[[153 125 116 128 106 136 127 135]
 [133 129 130 125 122 139 136 143]
 [124 124 111 130 122 123 132 130]
 [124 131 132 141 128 126 137 118]
 [135 119 138 122 115 138 126 129]
 [141 133 124 137 127 137 126 138]
 [123 136 118 124 147 122 126 134]]
->
[[153 116 106 127]
 [133 130 122 136]
 [124 111 122 132]
 [124 132 128 137]
 [135 138 115 126]
 [141 124 127 126]
 [123 118 147 126]]

[[128 123 155 134 107 129]
 [106 121 141 114 100 126]
 [142 122 113 128 146 147]]
->
[[128 155 107]
 [106 141 100]
 [142 113 146]]

[[148 135]
 [148 123]
 [150 133]
 [148 135]
 [148 125]
 [148 108]
 [149 127]]
->
[[148]
 [148]
 [150]
 [148]
 [148]
 [148]
 [149]]

[[129 128 104 129 128]
 [129 128  99 129 127]
 [128 128 154 127 129]
 [127 128 139 127 127]
 [128 128 128 127 127]
 [129 128 152 128 129]
 [128 128 153 128 129]
 [128 128  99 129 127]]
->
[[129 104 128]
 [129  99 127]
 [128 154 129]
 [127 139 127]
 [128 128 127]
 [129 152 129]
 [128 153 129]
 [128  99 127]]

[[131 128 137 122 107 135 130 126 131 130 128]
 [122 135 133 131 121 126 135 110 133 133 121]
 [125 123 135 135 119 125 132 118 135 132 132]]
->
[[131 137 107 130 131 128]
 [122 133 121 135 133 121]
 [125 135 119 132 135 132]]

[[119 115 117 120 146 121 118 119 118 128 124 119]
 [117 117 115 118 148 120 117 119 115 128 125 116]
 [116 117 115 119 144 120 121 117 117 129 127 116]
 [117 114 114 119 150 120 118 117 117 128 123 116]
 [139 138 141 138 103 136 141 139 141 128 130 139]]
->
[[119 117 146 118 118 124]
 [117 115 148 117 115 125]
 [116 115 144 121 117 127]
 [117 114 150 118 117 123]
 [139 141 103 141 141 130]]
---
[[109 108 157 123 139 141]
 [157 156 158 117 136 122]]
->
[[157 156 158 117 136 122]
 [109 108 157 123 139 141]]

[[114 118 129 123 115 120 117 133 113 126 144 144 127]
 [114 126 125 126 119 118 112 146 123 106 138 140 123]
 [126 122 134 127 122 129 131 116 118 154 132 141 139]
 [134 129 134 128 128 136 131 117 124 157 126 133 136]
 [113 120 127 124 116 119 114 138 116 119 143 144 126]
 [122 118 133 126 118 124 130 117 115 149 135 144 139]
 [113 123 126 124 117 118 113 142 119 112 141 142 124]]
->
[[113 123 126 124 117 118 113 142 119 112 141 142 124]
 [122 118 133 126 118 124 130 117 115 149 135 144 139]
 [113 120 127 124 116 119 114 138 116 119 143 144 126]
 [134 129 134 128 128 136 131 117 124 157 126 133 136]
 [126 122 134 127 122 129 131 116 118 154 132 141 139]
 [114 126 125 126 119 118 112 146 123 106 138 140 123]
 [114 118 129 123 115 120 117 133 113 126 144 144 127]]

[[137 140 134 138 103 134 121]
 [130 122 120 110 129 112 119]]
->
[[130 122 120 110 129 112 119]
 [137 140 134 138 103 134 121]]

[[130 127 115 116]
 [113 112 130 130]
 [117 117 126 127]
 [114 114 129 129]
 [133 131 112 113]
 [135 132 110 112]
 [141 138 104 106]
 [107 107 136 135]]
->
[[107 107 136 135]
 [141 138 104 106]
 [135 132 110 112]
 [133 131 112 113]
 [114 114 129 129]
 [117 117 126 127]
 [113 112 130 130]
 [130 127 115 116]]

[[132 105 125]
 [117 120 123]
 [121 120 124]
 [128 129 126]
 [130 112 117]
 [140 132 138]
 [130 150 149]]
->
[[130 150 149]
 [140 132 138]
 [130 112 117]
 [128 129 126]
 [121 120 124]
 [117 120 123]
 [132 105 125]]

[[131 129 118 131 127 128 128 125 131 134 125 125 126 121 131]
 [127 126 112 126 125 124 123 128 135 135 127 126 118 124 138]
 [120 129 106 139 129 129 120 119 138 145 125 117 125 110 142]
 [121 129 109 137 127 129 125 120 136 143 125 117 123 113 139]]
->
[[121 129 109 137 127 129 125 120 136 143 125 117 123 113 139]
 [120 129 106 139 129 129 120 119 138 145 125 117 125 110 142]
 [127 126 112 126 125 124 123 128 135 135 127 126 118 124 138]
 [131 129 118 131 127 128 128 125 131 134 125 125 126 121 131]]

[[125 135 138 120 139 124]
 [120 132 135 138 127 129]
 [122 131 125 123 131 120]
 [117 127 103 121 135 139]
 [124 126 106 125 131 139]
 [124 135 138 123 137 125]
 [105 122 127 135 137 125]
 [110 124 126 131 134 122]]
->
[[110 124 126 131 134 122]
 [105 122 127 135 137 125]
 [124 135 138 123 137 125]
 [124 126 106 125 131 139]
 [117 127 103 121 135 139]
 [122 131 125 123 131 120]
 [120 132 135 138 127 129]
 [125 135 138 120 139 124]]

[[129 127 128 128 144 128 129]
 [128 128 128 128 149 127 129]
 [128 129 128 128 113 129 128]]
->
[[128 129 128 128 113 129 128]
 [128 128 128 128 149 127 129]
 [129 127 128 128 144 128 129]]
